[[ -7  14   1  -5  36  16  44]
 [ 18   5  25  -3 -12   1 -26]
 [ -9  15  -1  -5  39  17  50]
 [ -2 -12 -18  20 -17  -9 -12]]
->
[[ 44 -26  50 -12]
 [ 16   1  17  -9]
 [ 36 -12  39 -17]
 [ -5  -3  -5  20]
 [  1  25  -1 -18]
 [ 14   5  15 -12]
 [ -7  18  -9  -2]]

[[  1  -1   2   1  -2   1]
 [  0  -2  37   4 -26   8]
 [  7 -11  -3   4  -2   4]
 [  4   5  -4   2  13  -8]
 [ 12 -20  -9   6  -2   6]
 [ 11 -17  -7   5  -2   5]
 [-11   2  -7  -7  -6   5]
 [  0   1   1   0   0   0]
 [-10   3  -2  -6  -8   4]]
->
[[  1   8   4  -8   6   5   5   0   4]
 [ -2 -26  -2  13  -2  -2  -6   0  -8]
 [  1   4   4   2   6   5  -7   0  -6]
 [  2  37  -3  -4  -9  -7  -7   1  -2]
 [ -1  -2 -11   5 -20 -17   2   1   3]
 [  1   0   7   4  12  11 -11   0 -10]]

[[ 13  21 -16   5  49]
 [  2   3  -2   1   6]
 [  0   0   1   0  -1]
 [ -2   1   1  -1  -1]
 [ -2   1   4   0  -3]
 [  8 -13  -4   4  -3]
 [ -1   0  -1  -1  -1]
 [ -4   1  -1  -2  -3]]
->
[[ 49   6  -1  -1  -3  -3  -1  -3]
 [  5   1   0  -1   0   4  -1  -2]
 [-16  -2   1   1   4  -4  -1  -1]
 [ 21   3   0   1   1 -13   0   1]
 [ 13   2   0  -2  -2   8  -1  -4]]

[[-20   8  33  19 -14   0]
 [-38 -19   9   0  23 -10]
 [  0  10 -23   0  -9  18]
 [-26   0  31   0  -8   0]
 [ 14 -18 -35 -19  13  38]
 [-25   2  32  28  -9 -31]
 [ 19 -16   0 -21   9   0]
 [-12  19  34   7 -22 -30]
 [ -8  27  31   0   0 -27]
 [ 26  38   4 -24 -31  -6]
 [-19 -22  -9   6  36  12]]
->
[[  0 -10  18   0  38 -31   0 -30 -27  -6  12]
 [-14  23  -9  -8  13  -9   9 -22   0 -31  36]
 [ 19   0   0   0 -19  28 -21   7   0 -24   6]
 [ 33   9 -23  31 -35  32   0  34  31   4  -9]
 [  8 -19  10   0 -18   2 -16  19  27  38 -22]
 [-20 -38   0 -26  14 -25  19 -12  -8  26 -19]]

[[  1  -5   1]
 [  4  -8  -4]
 [-27  14 -16]
 [ -2  -2   1]
 [ -4  -8   3]
 [  3  -4   0]
 [  0   0   1]
 [ 46  38  33]
 [-11   8 -30]]
->
[[  1  -4 -16   1   3   0   1  33 -30]
 [ -5  -8  14  -2  -8  -4   0  38   8]
 [  1   4 -27  -2  -4   3   0  46 -11]]

[[-13  -9 -12   2  15  14]
 [-41  -9   3  13  19 -16]
 [-18 -20   9   9  14 -19]
 [ 18 -14  -8  17  10 -13]
 [ 15   9   9 -17 -22  10]
 [ 40   8  11 -12 -28  -2]
 [ -9  -4   4   7   6 -14]
 [ 12   1 -16   4   4  13]
 [ 17   8  12  -6 -21  -9]
 [ 42 -22   1  10   0 -16]]
->
[[ 14 -16 -19 -13  10  -2 -14  13  -9 -16]
 [ 15  19  14  10 -22 -28   6   4 -21   0]
 [  2  13   9  17 -17 -12   7   4  -6  10]
 [-12   3   9  -8   9  11   4 -16  12   1]
 [ -9  -9 -20 -14   9   8  -4   1   8 -22]
 [-13 -41 -18  18  15  40  -9  12  17  42]]

[[-17  27  42  38 -18  43  20   2 -34  29 -39 -22 -36  31]
 [-43  36 -13 -40  19   7  13 -22   6 -29 -18 -24  32 -30]
 [-27  10 -20   7 -42 -28 -21 -38  30   4   0 -36  -3  17]
 [-27  -1 -21  40  -8   0   3  18 -13   9 -34  40  14  16]
 [ -2  21 -15   2  27  10  18 -30  -6  43 -42 -25 -14 -17]]
->
[[ 31 -30  17  16 -17]
 [-36  32  -3  14 -14]
 [-22 -24 -36  40 -25]
 [-39 -18   0 -34 -42]
 [ 29 -29   4   9  43]
 [-34   6  30 -13  -6]
 [  2 -22 -38  18 -30]
 [ 20  13 -21   3  18]
 [ 43   7 -28   0  10]
 [-18  19 -42  -8  27]
 [ 38 -40   7  40   2]
 [ 42 -13 -20 -21 -15]
 [ 27  36  10  -1  21]
 [-17 -43 -27 -27  -2]]

[[ 12  -4]
 [ 14  -4]
 [ -7 -39]
 [-37  13]
 [ -7 -15]
 [ -3 -32]
 [-10 -29]
 [-28   7]
 [-37  13]
 [ -9 -11]
 [-37  18]
 [-11  -8]]
->
[[ -4  -4 -39  13 -15 -32 -29   7  13 -11  18  -8]
 [ 12  14  -7 -37  -7  -3 -10 -28 -37  -9 -37 -11]]
---
[[ 12  -1 -30 -21  -6]
 [ 14 -17   2 -13 -16]
 [ -7 -14 -23 -22 -12]
 [-20  49   4  40  49]
 [-19 -13  13  24  28]]
->
[[ 12  -1]
 [ 14 -17]
 [ -7 -14]]

[[ 48 -29  -1   7]
 [-14  -9  10  15]
 [-14  21  31   9]]
->
[[ 48 -29]
 [-14  -9]
 [-14  21]]

[[ 21  11 -50]
 [ -3 -14  -9]
 [  5 -46  10]
 [-13 -15  -5]]
->
[[ 21  11]
 [ -3 -14]
 [  5 -46]]

[[-11 -18  -6]
 [ 29  17 -18]
 [-50  -6 -16]]
->
[[-11 -18]
 [ 29  17]
 [-50  -6]]

[[-23  14 -16   6 -12]
 [  7   2   7 -30 -40]
 [-13 -26  -2  28  12]]
->
[[-23  14]
 [  7   2]
 [-13 -26]]

[[ 22 -16]
 [ 12  11]
 [ 16  42]
 [ 30  43]
 [ 46 -44]]
->
[[ 22 -16]
 [ 12  11]
 [ 16  42]]
